Each row has a name. Each question is about the rows just above it. Places in a row count from 0.

[ 79 108 108 164 108  87 135 153] = bivi
[ 79 115 108 157 166  87 172 153] = Lon
[151 105 115 165 115  65 149 165] = Topu
[143 103 104 143 119 144 130 110] = poza
[ 79 115 108 157 166  87 145 127] = Bezuk
Places of [108] in row bivi: => 1 2 4
Every place of [165] in Topu: => 3 7
Every place of [144] in poza: => 5

[126 101  82 147  85 126  77 120 133 135  76] = Lib
[135 121 113 138 115 134 112 138 120 132 111] = Rad
[136 140 142 135 141 132 141 134 106 134 139] = lami
[121 121 117 116 116 121 116 138 112 124 116] = gumab
[101 101 101 101  85 133 102 150 133 135  76] = ronad
Places of [101] in row ronad: => 0 1 2 3
Places of [121] in row gumab: => 0 1 5

[135 140 134 131 138 110 122 131 121 122 115 122 137 127 119 144 133 140
 150 130 142 130 127 130 116 119 135 124 129 141 133 121 128 114 126 139
 120 130 147 120 155 129 124 129 134 121 131 124 126] = lagip
[149 104 132 128 117 125 129 116 149 126 133 119 140 141 129 113 124 144
 145 144 117 125 131 122 136 108 131 132 127 138 116 134 148 130 131 119
 136 137 124 131 147 115  94 111 107 133 121 146 119] = dip
[138 148 137 128 143 122 117 118 111 121 114 124 126 152 137 143 135 138
 129 148 137 129 131 137 104 137 107 138 126 140 121 115 143 127 123 136
 129 144 151 117 150 126 133 128 124 126 141 120 127] = bap
[115 139 127 123 133 117 128 131 115 133 123 129 131 120 129 135 126 130
 121 118 126 127 129 129 118 136 126 121 133 122 136 131 121 118 122 135
 128 124 132 129 131 133 140 115 138 120 136 123 128] = Laz
[143 112 115 116 130 102 108 112 120 106 103 121 152 135 118 136 138 154
 154 145 129 133 123 129 108  99 111 140 129 134 133 117 155 106 118 139
 142 131 152 118 187 117  99 105 104 121 141 116 108] = vora
[145 112 114 123 131 122 113 111 131 108 114 125 134 148 119 129 138 145
 143 154 123 132 125 130 115 101 105 146 118 136 122 115 157 123 124 132
 139 138 143 116 164 118 105 112 100 133 135 118 115] = Muv
[145 112 114 123 131 122 113 111 131 108 114 125 134 148 119 129 138 145
 143 154 123 132 125 130 115 101 105 146 118 136 122 115 157 123 121 132
 139 138 143 125 164 118 105 112 100 133 135 118 115] = tupa
[130 140 123 127 130 133 120 132 126 125 127 133 125 132 131 137 130 117
 111 133 138 128 121 138 133 131 112 139 114 126 126 123 120 124 117 117
 121 130 130 137 112 123 145 134 127 138 134 130 138] = pilig
[147 119 126 119 123 103 109 121 126 109 106 120 152 123 122 139 135 142
 154 136 138 131 122 132 118 109 127 133 131 133 136 121 140 104 119 130
 137 125 150 125 176 118 104 111 117 122 132 125 114] = pofi
Every place of [127] in lagip: => 13 22
Every place of [138] in pilig: => 20 23 45 48
At which places does Laz hold [115]? => 0 8 43
Every place of [131] in dip: => 22 26 34 39
Places of [137] in row bap: => 2 14 20 23 25

[128 106 125 108 134 121 126  93 132 129 114 135 131 129 128 134 128 121
 121 121 128 131 134 116 129 138 160]  sed
[124 124 123 124 105 142 127 128 131 158 128 127 136 132 132 157 118 118
 121 124 118 117 109 139 138 121 120]  Pime
[121 157 130 126 147 144 127 162 127  97 125 132 136 127 134 108 103 130
 129 128 126 119 131 128 139 135 137]  Zibu
[123 116 123 136 140 117 127 121 141 122 117 133 125 131 129 149 123 130
 124 144 131 117 125 131 124 118 143]  likor
[132  77 123 136 134 135 126 136 122  92 127 133 122 131 140 121 118 126
 127 136 120 128 134 141 156 102 116]  Tonu
[130 133 129 133 129 142 122 106 122 101 138 127 110 130 120 107 143 120
 135 120 129 135 127 113 171 120 139]  mogi
[120 121 129 120 119 103 127 128 122 104 135 124 119 127 126 137 145 138
 127 117 124 124 132 131 142 111 108]  Sife
Places of [124] in row Pime: => 0 1 3 19
At which places does mogi hold [120]? => 14 17 19 25

[ 63  76 117 134] -> Punen
[101 128 133 142] -> gipon
[119 145 133 138] -> girat
[123 134 118 134] -> rogur
[133 159 109 138] -> vufo
[147 153 107 129] -> zopi
[160 150 104 124] -> leba
[160 150 104 120] -> dilos
Every place of [76] in Punen: => 1
Every place of [134] in rogur: => 1 3

[108 116 148 148 115 174 112 174 117 173 109 153 149 164 115 148  84  94
 161 115] -> nimo
[108 114 112 118 129 143 111 139 115 148 110 133 110 153 113 117 118 140
 175 147] -> nus
[108 114 112 118 129 102 111 139 115 148 110 102 110 153 113 117 102 194
 136 102] -> zuv
[146 139 158 161 143 132 143 132 132 132 132 139 140 128 143 168 139 140
  96 150] -> peg
At which places does peg hold [132]? => 5 7 8 9 10
At which places does nimo hold [148]? => 2 3 15
Places of [139] in row peg: => 1 11 16
At which places does peg hold [168]? => 15
At which places does zuv hold [102]? => 5 11 16 19

[147  99 138 124 170  74 129 148 144 102 152 157  91 131 127  80 188  97
 134 130 140]  nat
[137 110 112 132 137 135 137 127 149 116 141 149 139 185 135 142 112 149
 116  89 133]  fala
[196 126 135 182 129 173  85 159 105 112 104 129  85 135 132 142 146 149
 105 146 169]  fodep
[168 147 142 136 146 118 142 130 130 126 119 111 127 130 130 130 131 135
 131 142 133]  Mir
[196 179 142 140 129 113  95 145 173 135 115 122  97 143 120 169  77  83
 152 126 155]  gaduf
[147 121 149 124 129 107 105 134 115 135 152 150 127 127 127 101 153 139
  98 146 122]  meba
[161 110 123 115 118 107 134 127 115 121 108 115 148 156 139  87 126 135
 131 146 119]  zof
At which places does Mir hold [136]? => 3
Every place of [149] in fala: => 8 11 17
At which places does Mir hold [131]? => 16 18
At which places does Mir hold [130]? => 7 8 13 14 15

[119 167 177 121 150] -> Kivil
[119 119 177 119 126] -> totoz
[110 116 116 116 115] -> toti
[120 107 114 121 125] -> Suk
[120 107 122 121 114] -> Miti
At which places does Suk hold [125]? => 4
At which places does totoz hold [126]? => 4
Every place of [116] in toti: => 1 2 3
Places of [119] in row totoz: => 0 1 3

[120 124 132 171]  pali
[120 120 132 131]  sep
[110 131 131 131]  teniv
[ 91 154 159 119]  Fol
[123 123 123 130]  pofil
Every place of [123] in pofil: => 0 1 2
Every place of [131] in teniv: => 1 2 3
Every place of [110] in teniv: => 0
Every place of [159] in Fol: => 2
Every place of [120] in sep: => 0 1

[ 97  89 144 109]  naliv
[144 138 144  68]  talab
[140 154 147 173]  sopi
[157 113 169 110]  zab
[137 115 109 137]  futuv
[123 123 123 123]  gal
[171 155 171 170]  defep
[104 120 101 151]  Div
[100 100 128  87]  loka
At which places does zab hold [110]? => 3
At which places does loka hold [100]? => 0 1
Places of [123] in row gal: => 0 1 2 3
At which places does defep hold [171]? => 0 2
Places of [138] in row talab: => 1
At which places does defep hold [155]? => 1

[ 81 154 134  74  77  77 150  99 147 150  99  74 102] -> lomon
[127 124 124 146 150 127 150 124 150 104 115 131 145] -> Goful
[ 76 129 165 161 122 163 158  93 120 123 113  97 149] -> lanez
[127 103  98 146 106 127 158  93 120 123 113  97 149] -> lova
Places of [124] in row Goful: => 1 2 7
At which places does Goful hold [150]? => 4 6 8
Places of [74] in row lomon: => 3 11
Every place of [81] in lomon: => 0
Every place of [99] in lomon: => 7 10

[149 131 148 149 160 131 148 131 124 152 152 111 149 128 124 128] : Zik
[122 135 123 122 126 136 122 118 133 123 122 134 122 135 135 131] : lezi
[149 131 148 149 160 131 148 124 124 149  99  97 147 155  95 149] : natan
[149 131 148 149 160 131 148 124 124 152  99  97 137 155  95 132] : nemu
[122 135 123 122 126 136 122 133 133 123 134 134 122 135 135 131] : Kizi
[189 134 180 189 172  67 187 161 160 183  66  62 188 123  57 153] : Gez
At which places does Zik hold [152]? => 9 10
Every place of [131] in Zik: => 1 5 7
Places of [124] in row Zik: => 8 14
At which places does Zik hold [148]? => 2 6

[127 124 134 115 137 116 151 122 129 129 112 133 127 115 171 101 122 121
 129 139 113 146 142 125 124 154 109 104 131 114] -> belat
[136 117 128 122 141 121 151 129 115 143  96 132 116  95 167 109 140 138
 139 138 118 150 129 125 139 136 124 122 130 115] -> mugar
[123 135 135 124 139 113 151 140 124 149 118 133 123 130 174 100 118 135
 129 140 112 151 142 121 129 146 102 105 126 109] -> Mag
[127 124 134 115 137 116 151 122 129 129 112 133 127 112 171 101 122 121
 132 140 114 151 126 120 131 153 104 119 130 110] -> gera
[123 128 137 119 136 114 140 130 128 140 113 132 136 121 167  94 123 136
 135 145 111 129 130 114 131 154  92 114 123 110] -> fik
[131 126 135 128 114 118 151 125 127 135 109 114 127 114 165  99 121 115
 127 140 118 148 126 109 130 149 105 119 127 113] -> mos
[137 140 127 132 135 113 151 133 120 163 120 134 130 146 182 104 126 129
 118 146 111 154 156 132 136 130 105 104 120 130] -> Duve
[134 122 129  86 135 121 151 125 117 139 102 130 127 102 161 104 131 113
 116 138 118 150 127 120 136 142 113 122 129 114] -> rimit
Places of [114] in row mos: => 4 11 13
At which places does Duve hold [130]? => 12 25 29
Every place of [123] in fik: => 0 16 28
Places of [140] in row fik: => 6 9

